A: several groups of rows, each row roughly a mix of its group's hidden directions; some rows fit no group
A (109 x 11)
[[ 25   3 -10  -3  25  44  -4  12  -3   7   7]
 [  0  -6 -24 -11  10 -11  24  20 -31   3  26]
 [ -9  -9  32  22  -1  -6  -5  10 -27 -31  -1]
 [-11  12 -25  16 -34 -25 -13   2   6 -20   7]
 [ 22  14   3  -2   0   2 -15   3  11 -36 -34]
 [ 19   4  -9  23 -23  18  -2 -10  29  -4 -29]
 [  5 -11  24  -1  -2  21 -23 -26  -7 -12 -31]
 [  3 -21  14  22   6   4 -16   4  35  19  24]
 [ -7   4  -8 -21  12   9  18   9  -4  47   7]
 [  0  36  19   8 -14 -13  13  -2  10 -19  29]
 [  9 -39  -3 -13  17   5   3  10 -17 -18  27]
 [-18 -11  -3  33 -16 -28 -16 -21   7   0 -16]
 [ 15  -5  17  -5  21 -17  15 -16  27  20 -25]
 [-17  21  30  -2  19 -11  -9 -33   0  16   2]
 [-37 -11   0  -4  18 -18  11   3 -13 -33   7]
 [ 17  -9  -4  -3  33 -18 -21 -27  -3   8 -23]
 [ -8   3  -8 -25  15  -1 -16 -25 -36 -15  10]
 [  3  -2   4  29 -15  28 -17   3  21  22 -21]
 [ 25   0   7  -8  27  -1  -2  18  -9   8  40]
 [ 10  10 -12 -43  17   2  -3  29  -2   2 -15]
 [-18  16 -17  18 -32   0   0   1   1  35  -6]
 [ 10  -6  19   2   7 -33  23   4  32   6 -16]
 [-27  22  30   7  -2 -30  11   7   6  -9  12]
 [-18   3 -30   0 -11 -22  -5 -17  -4  14  35]
 [-27 -24 -18  17  14  25   6  -5 -12  -9  24]
 [  5  13 -10  25   6 -14   1 -14  38  22 -17]
 [ 14 -29 -19  -1 -15  26 -28   8 -12  -5 -15]
 [-18 -19 -14  -2 -12  -3 -27   6 -31 -28  -3]
 [ 14 -33  10   5 -14   6   9  31  22 -18   6]
 [ 31  -8 -19  -3  21  11 -31  10  23  -1   6]
 [-34   9 -13  23   0   5 -16   9 -17  10  29]
 [ 26   8 -14 -38  16  12  -8  15 -20   4  -7]
 [ -3  -3 -20  -3  10  35 -27  10  31   4  -2]
 [-27  -2 -31  12   5 -10 -28  -8 -12 -16 -19]
 [  7 -26  -2  17 -16  -4 -10  -6 -14   8 -43]
 [-37  11 -17  -8  -5   7  -5 -11 -25   0 -29]
 [-22  30 -12   9 -11 -19   8   0  -7 -24  28]
 [  1 -28 -19  15 -18  19  18   2  11  27  17]
 [ -1 -19  31  13   3  29  18   5  12  25  -8]
 [  4  -3 -18  22   8  -4  27  10  37  20  -7]
 [ 32  -3  13  -2  36  20   4  -9  -8  21   6]
 [ -7   2   6 -31  10 -24 -14   0 -32   5  23]
 [-27 -20 -22 -10   8 -14  29  -7  14 -14  17]
 [ 17 -35   2  15   0  36  -1   2 -20   4 -10]
 [-23  20  -7 -15 -34  -6  15  18 -23 -11   4]
 [-14   7  24 -19  -2  -4  20 -11  41   0  12]
 [-10  -5  27   4 -21  14 -10  30 -14   7  29]
 [ -1  29   7  -4  25 -15   4  -6 -41  -4  -5]
 [-20  15 -11   9   2  22 -13 -17 -21  -6  36]
 [  0  21 -16  12 -14   4  -5 -33  23  29 -10]
 [ -8 -17  -5   2  12 -28  -6   0  27 -38   5]
 [-29 -18  21  12 -13 -10  12 -19  26  -1 -19]
 [  7 -20   6 -24  23 -20   8  12  13 -34   8]
 [-32   3  12   3   5 -17 -15  26  19 -12 -27]
 [-11  -1   5  11 -17  40 -10  -3 -19 -29  11]
 [  2   1  -6 -17  18  39   7   5 -29   8 -20]
 [-15   9 -22  10   4  11 -28 -35 -16 -18  -3]
 [ -3 -14 -14   8  30 -23 -24 -12 -28  -3 -11]
 [-11   6  -7  -6  16 -19  -5 -38  10 -13 -31]
 [ -2 -16  17  17  16   9  16   2  27  37   5]
 [ -4   6 -35 -15  20  12  14 -20 -20 -19  11]
 [ -6   6 -15  13 -11  11  22  18 -29  34  -5]
 [  0  -5 -14  18  25  -5   7 -25  29  22 -18]
 [ 15  -7  -1   2  18 -12  18 -19   3 -39 -23]
 [  4 -12  20 -24  31 -11  -3 -31  -7  13 -10]
 [  0  -1  16  18   9  -9  38  -1  35  -3   9]
 [ -1  27   0  33  -7  22  13 -12  27  -1  13]
 [ -3 -12 -43  -4 -12 -10   4  -6   3  11  33]
 [ 12   3  13   1  22  24   9   2 -37  15 -22]
 [-10  14 -20  12 -13  15 -20 -10 -26  24 -23]
 [ 12  -3  -5 -16  23  13 -25 -15 -37   3 -12]
 [ -5 -31 -15 -12 -15   8 -42   1  -5  -6   7]
 [  2  -9  15 -33   5 -28  12  23 -19   0  19]
 [  1  17  12 -31  33  -1 -15 -24   2  16  -4]
 [-21  -7  24 -15 -20 -23  22  -2  27 -11   1]
 [ -9   7  16 -32   2  -7 -30   8  31  -7 -11]
 [ 10   4   8 -10  -3 -20   9 -23 -32  13 -33]
 [ 16  -8  -9  21   1 -15 -28   9  30  -3  27]
 [ 23  -3  -9  14  -2 -36 -12  15 -19 -13  23]
 [-33   2  -2  10 -17 -22  11   5  -2  19  33]
 [-10 -37 -18  -8  28  -7  23  11  -3  13   7]
 [ -4  10  -5 -12  21 -18 -24 -29 -28 -10  13]
 [-25  31 -10   0  -6 -22   9  -9  -1  32  14]
 [ -5  15 -19  27 -21   2  25  -8   5  32   2]
 [ 12  13   4 -10   8 -40 -10  -5  15  29 -16]
 [ 12 -12  22 -29   4 -18 -14 -12 -14 -11 -31]
 [ -1  12 -31 -17  13   7  -3 -27 -25 -24   0]
 [  2  -6   6  26 -21 -14  -7  27  30  16 -16]
 [  2 -22 -11  10 -26  11 -15  41 -10   3   5]
 [ -7  20  -4  18 -23 -17 -41   6   3  15  -1]
 [ 17   4  15  -7  -2  19  14  25  10  40   8]
 [ 16 -16 -34  -7  -1  -1  26  26  -6 -12  18]
 [  7 -22  -6  -3 -10 -10   0   9  32 -37  18]
 [  8  32  -2  17 -34  18   3  19   9 -11  11]
 [ 34 -13 -10  37  -9  -1   0   7   3 -24  -3]
 [  8  -6 -36 -24   8   8  -4 -17   7  30  14]
 [ 31 -21  19   1  -7 -18  11  18 -28  10   5]
 [-16  37  22   6   9 -14   3 -26   6  19  -6]
 [  6   9 -23  11  33 -10 -12  -5 -32 -19  11]
 [-15  30 -25  16 -16  -1 -16  -2 -11 -14  27]
 [ -1  -8  35  20  11   6  18 -22  13  26  11]
 [-23  -8  10  -4  -1  -7  31  -9 -27 -22 -24]
 [ 11  19  -3  -3  49   7  -3  21  -2  11   4]
 [  1  10  17 -45  12  15  17   6  -9  19   3]
 [-13 -32  18   6  32   9  11 -25   6   8   0]
 [ 12  -4  39 -14 -12   3  14   2  -4 -35  -9]
 [ -8  -8  -3 -28  26 -10  19 -12 -24 -16  23]
 [ 11  33  -8  12  22 -13   9 -27 -16 -14  14]
 [ 14 -16  -2  20 -11   6  37  24  15 -19   5]]
which group is each row in? (one row of each group first)
[ 11 -20  -6 -13  19  34 -17  11  29   3 -11]
L
[ 30 -17 -25  -3   6   6  -6   3 -16 -36  -3]
V
[ -1 -11  -8  29   8  18  -1  -7  29  30 -18]
X

[-19   2   1  -4  15  15  16  24  -5 -22  37]
L
[-25   3  26   9   1   2  -3  10 -40  21  -1]
V
[ 11  26 -22 -33  10 -14  13  -6 -21 -11  13]
X
[  1  26   0 -10   9 -28 -12  -2   1  37  20]
X
[-27   9  20  28 -11 -16  -1 -27   2  11  17]
V
[ -2  15 -27   0 -21  20 -19  11 -28  14 -18]
L
[ 19 -20  20  -9  13  25  19  -4  13  14 -27]
X
[ 15   1 -10 -34  31  -8  10 -24  -9  10 -14]
X
[  9  22 -29 -11 -14  -5   9   4 -12 -39  -3]
X
[-20  22 -14 -36  -2   0  -2  18 -28   0   9]
L
[ 20  -4 -13   2 -31  23 -10  23  28  -2  -8]
L
